128 stands for zero in the data rows.
How far apart are the two rows of each pair, measured in a hidden way? 0 means very close, and 30 very far. Two or three weighted sums of its numbers give each row a place; it is the straight-line distance between the places.
tensor([ 96., 100., 126., 112., 106., 127., 113., 129., 111., 136.])
tensor([130.,  87., 126., 103., 146., 157., 106., 116., 169.,  99.]) >> 15
tensor([ 79., 145., 126., 113., 136., 147., 170., 158.,  97., 140.])
tensor([170.,  76., 126.,  92., 132., 127., 102., 103., 147., 137.]) >> 13
tensor([ 82., 105., 126., 127., 131., 133., 155., 106., 103.,  74.])
tensor([143., 119., 126., 131., 157., 127., 139., 116.,  70., 100.]) >> 12
tensor([ 92.,  68.,  36., 140., 131., 167.,  81.,  80.,  86.,  81.])
tensor([ 88., 165., 126.,  68.,  62., 127.,  87., 108.,  72., 119.]) >> 7
tensor([130., 116., 188., 116., 121., 137., 128., 161., 122., 144.])
tensor([123., 106., 126., 102., 120., 127., 130., 138., 115., 148.]) >> 9
tensor([128.,  93., 126., 111., 130.,  76., 131., 118.,  80., 103.])
tensor([130., 139., 126., 130., 150., 101.,  63.,  78.,  94., 137.]) >> 18
tensor([119., 129., 128., 135., 141., 127., 129., 118., 121., 133.])
tensor([130., 123., 141., 103., 109., 126., 133., 116., 120., 127.]) >> 3
tensor([130., 175., 126., 116., 106., 127., 111., 142., 107., 183.])
tensor([162.,  71., 126., 131., 149.,  83., 129., 140., 168., 150.]) >> 6
tensor([115., 176., 126., 193., 150., 127., 182., 167., 107., 145.])
tensor([130.,  97., 222., 171., 175., 139., 134., 109., 152., 102.]) >> 12
tensor([157.,  85., 123., 105.,  74., 127., 129., 149., 178., 146.])
tensor([130., 196., 126., 205., 167., 127., 133., 156., 126., 153.]) >> 11
tensor([122., 111.,  83.,  77.,  74., 120.,  74., 100., 119., 108.])
tensor([ 69., 157., 212., 139., 131., 127., 108., 128., 151., 157.]) >> 23
tensor([130.,  91., 126.,  79.,  86., 127., 105.,  79.,  86.,  90.])
tensor([115., 102., 126., 129., 129., 127., 164., 142., 117., 136.]) >> 2
tensor([ 22., 133., 253.,  97., 107., 123.,  69., 109., 101., 145.])
tensor([126., 101., 126., 145., 152., 127.,  99., 112., 102.,  79.]) >> 24
tensor([ 51., 100., 209., 177., 202., 130., 140., 147., 173., 106.])
tensor([ 35., 106., 126., 158., 148., 127., 178., 173., 165., 159.]) >> 16
tensor([180., 147., 147., 110.,  98., 127., 120.,  74.,  80., 125.])
tensor([ 99., 129.,  67., 122., 110., 127., 139., 108., 126.,  94.]) >> 10
tensor([130., 112., 126., 134., 144., 127., 100., 101., 133., 107.])
tensor([177., 112., 126., 111., 140.,  97., 119., 132., 156.,  92.]) >> 14
tensor([130., 143., 126., 130., 136., 127., 143.,  96.,  61.,  94.])
tensor([ 67., 165., 101., 175., 180., 119., 157., 144., 127., 137.]) >> 9
tensor([130., 167., 126., 122., 127., 127., 113., 151., 136., 180.])
tensor([130., 148., 147., 133., 151., 127., 149., 153., 159., 161.]) >> 5
tensor([133., 163., 126., 118., 122., 127., 161., 168., 129., 164.])
tensor([177., 105., 126., 146., 123., 127.,  66.,  92., 116.,  84.]) >> 11
tensor([ 70., 113., 206., 137., 154., 127., 167., 131., 143., 117.])
tensor([130.,  94., 126., 146., 191.,  84.,  94., 102., 169., 127.]) >> 21
tensor([122., 191., 126., 143., 128., 106., 144., 115.,  93.,  90.])
tensor([130., 162., 116., 151., 139., 165., 156., 162., 158., 130.]) >> 9
tensor([ 78., 154.,  85., 164., 151., 127., 163., 194., 219., 182.])
tensor([121., 125., 157., 138., 144., 127.,  93., 113., 105.,  86.]) >> 3
tensor([130., 197., 163.,  90.,  74., 127., 116., 126., 109., 171.])
tensor([ 71., 111.,  89., 129., 123., 167., 131.,  96.,  92.,  60.]) >> 18
tensor([ 28.,  73., 126., 141., 139.,  94., 153., 137., 133., 163.])
tensor([130., 130., 126., 162., 174., 127., 172., 165., 139., 121.]) >> 22
tensor([101., 135., 170.,  86., 127., 156., 131., 136., 150., 136.])
tensor([130., 145., 126.,  92.,  72., 137., 153., 168., 131., 162.]) >> 8
tensor([130.,  92., 126.,  98.,  53.,  61., 107., 148., 131., 134.])
tensor([130., 109., 170., 114., 118., 127.,  93.,  98., 139.,  70.]) >> 6
tensor([130., 149., 126.,  80.,  81., 188.,  98., 126.,  97., 168.])
tensor([130., 172., 126., 114., 105.,  37., 116., 120., 112., 181.]) >> 6
tensor([147., 135., 126., 135., 115., 127.,  97., 151., 132., 171.])
tensor([203., 138.,  35., 136., 137.,  49., 153., 127.,  88., 126.]) >> 26
tensor([130., 119., 126., 146., 156., 127., 127., 126., 129., 115.])
tensor([ 96.,  95., 126., 152., 156., 127.,  98.,  87., 124.,  60.]) >> 4
tensor([130.,  53.,  58., 114., 136.,  97.,  97., 143., 183.,  93.])
tensor([ 88., 109., 110., 138., 139., 127., 152., 135., 106., 126.]) >> 25
tensor([126.,  87., 126., 134., 154., 127., 148., 126., 150., 105.])
tensor([130.,  56., 126., 201., 221., 127., 165., 123., 190., 114.]) >> 6
tensor([141., 131., 126., 114., 133.,  25., 138.,  96.,  96., 127.])
tensor([130., 116., 126.,  93., 110., 138., 159., 112.,  51.,  73.]) >> 10
tensor([130.,  73., 126., 112., 136., 127., 138.,  77., 150.,  63.])
tensor([130., 150., 126., 105.,  98., 209., 160., 161., 125., 160.]) >> 7
tensor([166., 128., 126., 109.,  72., 130.,  87.,  68.,  92.,  67.])
tensor([ 95.,  90., 126.,  99., 114., 127., 118., 115.,  94., 128.]) >> 2
tensor([ 70., 143., 126., 116., 114., 127., 132.,  84., 153., 138.])
tensor([ 77., 131., 148.,  84., 136., 127., 161.,  63.,  71., 114.]) >> 13
tensor([191., 120., 126., 107., 160., 127.,  85., 110., 113., 123.])
tensor([115., 143., 126., 109., 147., 127., 126., 133.,  88., 140.]) >> 15
tensor([ 96., 124., 147., 106., 109., 127., 136., 135., 113., 170.])
tensor([186., 166., 126., 193., 172., 127., 134., 136., 130., 145.]) >> 14
tensor([130., 123., 126.,  74.,  68., 183.,  96., 115., 102.,  98.])
tensor([130.,  63., 126., 105., 102., 127.,  99., 118.,  84., 135.]) >> 8
tensor([130.,  99., 126., 106., 141., 127., 129., 104., 152., 113.])
tensor([121., 102., 126., 160., 140., 154.,  69.,  80., 158.,  64.]) >> 13
tensor([130., 148., 198., 124., 126., 127., 160., 121., 109., 119.])
tensor([130.,  52., 182.,  39.,  86.,  78., 100.,  96.,  77.,  99.]) >> 9
tensor([130., 152.,  94., 163., 180., 127., 129., 118., 132., 137.])
tensor([106., 166., 126., 112., 124., 127., 157., 103., 132., 162.]) >> 16
tensor([130.,  88., 126., 127., 156., 127., 107.,  98.,  80., 123.])
tensor([ 78.,  97., 126., 136., 116., 127.,  85., 120., 124., 123.]) >> 8
tensor([130.,  92., 123.,  64.,  98., 127.,  87., 126., 127., 108.])
tensor([130., 139., 126., 137., 116., 148.,  95., 106.,  90., 113.]) >> 15
tensor([130., 183., 126., 176., 135., 169., 163., 195., 128., 159.])
tensor([130.,  69.,  69.,  90.,  79., 127.,  80., 102.,  98., 125.]) >> 9
tensor([130., 127., 126., 169., 169., 182.,  90., 102., 144., 106.])
tensor([130.,  91., 126.,  99., 101., 182.,  81., 126., 134., 130.]) >> 5
tensor([ 41., 119., 167., 110., 114., 127., 135., 122.,  92., 160.])
tensor([130.,  74., 187., 149., 151.,  94., 102., 129., 202.,  95.]) >> 26
tensor([130.,  88.,  84., 113., 106., 128., 125., 136., 160.,  99.])
tensor([125., 167., 205., 183., 160., 127., 142., 159., 147., 196.]) >> 27
tensor([130., 125., 126., 148., 140., 127., 119., 119., 194.,  91.])
tensor([200., 174., 146., 134.,  81., 127., 135., 159., 106., 157.]) >> 3
tensor([168., 132., 122.,  92., 111., 146., 126., 109., 116., 124.])
tensor([130., 113.,  23.,  52.,  82., 127.,  83.,  98., 115., 116.]) >> 10
tensor([130., 127., 126., 123., 113.,  10., 142., 129., 111., 138.])
tensor([130., 131., 126., 156., 164., 128.,  91., 110., 103., 143.]) >> 15
tensor([130.,  84., 126., 157., 138., 127., 114., 122., 143., 159.])
tensor([105., 153., 126.,  94., 100., 168., 125., 135.,  83., 137.]) >> 11
tensor([ 89., 188., 126., 147.,  68., 127., 148., 192., 168., 178.])
tensor([130., 148.,  88., 191., 164., 127., 147., 168., 182., 164.]) >> 8
tensor([130., 145.,  56., 122., 100., 144., 139., 150., 142., 147.])
tensor([130., 142., 126., 115., 102.,  68.,  76., 115., 126., 119.]) >> 14
tensor([130., 114., 130., 213., 229.,  95., 132., 143., 170., 126.])
tensor([121., 129., 152., 139., 153., 127., 185., 149., 152., 113.]) >> 18
tensor([ 78., 111., 126.,  99., 158., 171., 111.,  64., 168., 109.])
tensor([130., 170., 126., 183., 118., 127., 114., 117., 122., 134.]) >> 10
tensor([ 46., 179., 126., 170., 148., 147., 155., 168.,  99., 151.])
tensor([144., 144., 196., 127., 117., 127., 111.,  92., 138., 174.]) >> 10
